Small tables with named rows and columns. After each table, cells are looked up by row and column.

novedan:
         gepokim  magip  dezula
mukime      1577   4321    6736
zap         7702   4571    5420
zal         1777   2202    6184
zaf         8304   4827    3405
fode        3009   3724    1605
bilelig     4267   6247    6923
mup         4856   6787    5265
pev         3311   2172    5247
zugif       4610   3547    4741
fenedi      6912   7695    3802
fav         4201   5570    6247
kov         2852   9435    2204
muk         9170   5293    6641

dezula of fode = 1605
gepokim of zal = 1777
magip of zaf = 4827
dezula of fenedi = 3802
dezula of zal = 6184
dezula of fav = 6247
gepokim of zugif = 4610
gepokim of fav = 4201
gepokim of bilelig = 4267
dezula of muk = 6641
magip of mukime = 4321
magip of pev = 2172
gepokim of fenedi = 6912
gepokim of kov = 2852
magip of fav = 5570
dezula of zugif = 4741

sidu =
|  | kob | kuz | muka |
|---|---|---|---|
| zag | -981 | 62 | -171 |
| gosel | -79 | 91 | -17 |
| penitoz | -61 | -58 | -93 |
| tam | -80 | -86 | -89 |
| gitivof | -309 | -270 | 58 |
| tib | -163 | 57 | -922 |
| vaf | 56 | 583 | 165 |
| satiris | -426 | 62 | -38 |
| bik | 167 | 100 | -144 |
| zaf | -70 | 113 | 2 |
| niv | -137 | -69 | -214 |

bik, muka: -144
penitoz, muka: -93
tam, kob: -80
gitivof, kob: -309
zag, kuz: 62
zaf, kuz: 113
penitoz, kuz: -58
tib, kob: -163
vaf, kob: 56
gitivof, muka: 58
zag, muka: -171
gosel, kob: -79
bik, kob: 167
satiris, kuz: 62

denik:
|  | nemamif | bilu | fotila | dabube | pelu |
|---|---|---|---|---|---|
| posarif | -6.49 | -3.27 | 7.54 | 0.97 | -4.85 |
| rizep | 8.29 | 0.73 | -5.39 | -9.12 | -1.47 |
| nov | 4.13 | -2.11 | -6.37 | 7.14 | -2.53 |
| mede | -3.01 | -6.73 | -7.17 | 3.96 | -4.51 |
| kofunir | -1.84 | -3.05 | -8.65 | 9.33 | -3.30 |
| gaba | 8.62 | -8.33 | 5.94 | 4.39 | 1.26 |
| kuperid | -4.14 | 0.55 | -5.04 | -6.81 | -7.32 |
| teve | 0.84 | 1.07 | 0.03 | 5.47 | -8.75 |
| zok | -5.55 | 4.97 | 6.81 | -9.43 | -1.05 |

nov, pelu => -2.53
gaba, bilu => -8.33
nov, nemamif => 4.13
rizep, fotila => -5.39
rizep, dabube => -9.12
kuperid, pelu => -7.32
mede, bilu => -6.73
mede, nemamif => -3.01
zok, bilu => 4.97
mede, fotila => -7.17
gaba, dabube => 4.39
posarif, nemamif => -6.49
teve, fotila => 0.03
kofunir, nemamif => -1.84
rizep, bilu => 0.73
teve, nemamif => 0.84
posarif, dabube => 0.97

dafonor.tsv
	pamop	sazes
badugi	28671	53230
rilema	63699	74373
nog	66438	28880
buvo	46880	56293
ret	57336	74618
kip	26706	65013
pom	86085	23716
bolasa	37197	45197
duv	84497	44634
gofupi	42784	52111
kila	45488	54649
neniza	56665	44358

What is the pamop of nog in dafonor? 66438
What is the pamop of gofupi in dafonor? 42784
What is the sazes of duv in dafonor? 44634
What is the pamop of buvo in dafonor? 46880
What is the sazes of nog in dafonor? 28880
What is the pamop of rilema in dafonor? 63699
What is the pamop of ret in dafonor? 57336

vavi.csv
,des,mibamib,dun,gib,dipu,baz
vasuk,0.5,0.5,0.5,0.6,0.3,0.4
bodili,0.5,0.2,0.3,0.1,0.9,0.8
paguso,0.2,0.5,0.5,0.4,0.6,0.4

What is the gib of vasuk in vavi?
0.6
What is the dun of bodili in vavi?
0.3
What is the mibamib of vasuk in vavi?
0.5
What is the dipu of bodili in vavi?
0.9
What is the baz of paguso in vavi?
0.4
What is the gib of paguso in vavi?
0.4
What is the des of vasuk in vavi?
0.5
What is the dipu of paguso in vavi?
0.6
What is the dipu of vasuk in vavi?
0.3
What is the mibamib of paguso in vavi?
0.5
What is the baz of vasuk in vavi?
0.4
What is the baz of bodili in vavi?
0.8
What is the dun of vasuk in vavi?
0.5
What is the des of bodili in vavi?
0.5

databeb =
	tubuv	dotil	ter	sapap	meluzot	segivo	dafeger
lukuni	58933	46414	43048	64053	54650	53470	61431
dugataf	28826	89665	25891	49013	33863	67381	44317
dis	38820	48105	91908	21530	20247	23948	37094
gatus	49886	52609	63367	43651	45065	53245	63086
niz	43407	62752	83425	38818	32738	42081	30572
kes	47230	52425	42835	45149	37419	37058	46381
gatolel	45055	52974	45373	49170	45719	51397	48982
gesat	49652	53861	52758	43284	46760	46477	45216
tinolod	46177	52019	53178	43391	44484	48084	48814
mabodu	56906	67683	49946	46297	41141	37485	36526

gesat, tubuv => 49652
niz, segivo => 42081
dis, tubuv => 38820
tinolod, sapap => 43391
kes, sapap => 45149
niz, meluzot => 32738
gesat, dafeger => 45216
lukuni, tubuv => 58933
tinolod, dotil => 52019
gesat, sapap => 43284
dugataf, ter => 25891
lukuni, segivo => 53470
dis, segivo => 23948
mabodu, ter => 49946
gatus, tubuv => 49886
Row with the largest tubuv: lukuni

